One turn moves each row of this set onto another row. After a few examples, where does it send each row asked below?
q128: [-21  -1  -5  11  -9   1  18  24  17   1  13  12  -8   5  27   9  -5  -1
  38]
q613: [-10  -4   8   6  -4 -38  -2  -3   0 -11   7  -5 -17 -20  -9   4   7  16
 -24]
q477: [-32 -14  -9   6  -7 -30  20   5  14   2   6  17   1 -28   7  -2 -12   9
 -11]
q894: [  6   1   8  14  -2  -8 -12 -13   7   0  -3  12  31  -1  23   3  -1  -2
  36]
q786: [-22 -17  13  19  10  -7  -2   4 -19  13  31  -9 -31 -10  12  12   6   8
  20]
q529: [-10 -20  18 -11 -16 -32 -14  -4   1   6   8 -15 -26  -4  26  15 -24  19
  -9]
q437: [-15  -9  24 -27 -13 -13  10  25  11 -10  -4   1  13 -24  39  24 -16   2
   4]
q369: [ 12   4  32  -3   1 -12 -20 -10 -17 -11  -5 -17  11 -11   3  15  13   6
   2]
q907: [-19  -5  -9  -1 -19  -5   5  26   9   8  10   9   1   6  16  11  -4  -4
  44]
q592: [-11  -7  22 -31 -17 -18  10  21   9 -10  -4  -4  11 -24  40  22 -15   1
  10]
q365: [ -1   2   7  11  -3  -3 -18  -4   4   2   1  18  40   1  16   7  -4   1
  24]
q617: [-19 -27  26   7  -3 -21  -8   0  12   2   6  -2 -23  -8  32  19 -26  17
 -18]
q247: [ -6  -5   9   9  -3 -41   3  -8   2 -12   4  -8 -24 -21  -4   2   9  15
 -16]
q410: [-23  -9  -4  10 -10   1   9  28  15   5  10  17   2   3  20  12  -5  -5
  39]
q278: [-11 -24  24   2  -8 -30  -6  -8  11   2   4 -11 -31  -8  34  14 -24  16
  -5]
q724: [  8  -5  40  16  13  -1  -8 -12  -6 -15  -6  -5  12 -20  12  17  11   5
  -2]
q699: [ 13   2  32  -3   0  -9 -17 -11 -18 -11  -2 -16  14 -16   4  14  12   7
   2]
q226: [-23  -6  -8   2 -15   0   4  31  10   8  12  16   6   5  15  13  -6  -3
  36]
q19: [-19  -8  -6   6 -13  -4  11  23  14   5   8  11  -3   3  22  10  -3  -5
  47]
q100: [  5  -1  36   5   7  -1 -17  -5 -13 -12  -1  -6  20 -16   3  19  11   7
 -10]
q704: [ 14   1  37   8   6 -11 -11 -17  -9 -15 -11 -17   3 -15  14  14  15   3
  11]
q361: [-23   5 -12  -4 -18   0   8  30   7   6  19   9   0   9  17   9  -6   2
  31]
q673: [-25 -14  -9   8  -7 -36  27  -4  18   0   2  12  -7 -29  15  -5  -9   6
   0]
q353: [-21 -10 -14  -3 -15 -42  22  -4  10   3   4   5  -7 -27  10  -8  -9   8
   2]
q296: [-24 -15  11  14   8  -5  -7  10 -23  14  33  -7 -26  -8   6  13   5   9
  13]
q644: [-27   0  -7   7 -10   6  12  31  14   3  18  16   0   7  21  12  -6   2
  27]
q961: [  5   4   5   5  -6  -9 -18  -9   1   3   1  11  36   1  17   4  -3   1
  32]
q931: [-17   3 -11   0 -17  -6  14  22  10   3  15   4  -9   7  24   6  -4   1
  41]
q379: [  1  -1  11  18   2  -2 -13  -8   9   0  -2  18  35  -1  22   6  -3  -1
  28]
q124: [-28  -9 -16  -6 -15 -36  16   4   7   4   7  10   2 -26   3  -4 -11   9
  -9]
q328: [ -9  -8  13  17   3 -37   6  -7   7 -15   3  -2 -24 -22  -2   4   8  15
 -19]
q444: [-12 -10  26 -21 -11 -13  14  22  15 -12  -6   1  10 -25  43  23 -15   1
   8]
q570: [-21 -14  11  13   7  -8  -5   6 -23  14  32 -11 -29  -8   8  10   6   9
  19]
q705: [ -9  -9  24 -25 -14 -17  14  19  13 -11  -6  -3   7 -26  44  21 -14   0
  13]
q512: [-24 -17  14  19  12  -3  -4   9 -20  13  33  -5 -27  -9   9  13   5   8
  13]
q666: [-14  -7  12  14   2 -34   2  -2   5 -13   6   1 -18 -21  -7   6   7  16
 -28]
q173: [-20 -22  20  -6 -11 -24 -16   5   3   5  11  -5 -17  -5  23  19 -27  19
 -22]
q691: [  4   1  36   5   9  -2 -20  -3 -12 -12  -4  -6  18 -13   3  19  11   6
  -9]
q212: [ 16  -2  36   8   7  -9  -9 -19 -11 -13  -7 -15   6 -19  13  13  14   5
   9]
q335: [  6  -3  41  18  14  -2 -10 -10  -4 -16  -8  -6  10 -16  12  19  14   4
  -1]

q961 moves to q894
q613 moves to q247
q931 moves to q128
Where do these go?
q19 moves to q410
q100 moves to q699
q444 moves to q437
q278 moves to q617
q570 moves to q786
q335 moves to q691
q673 moves to q477

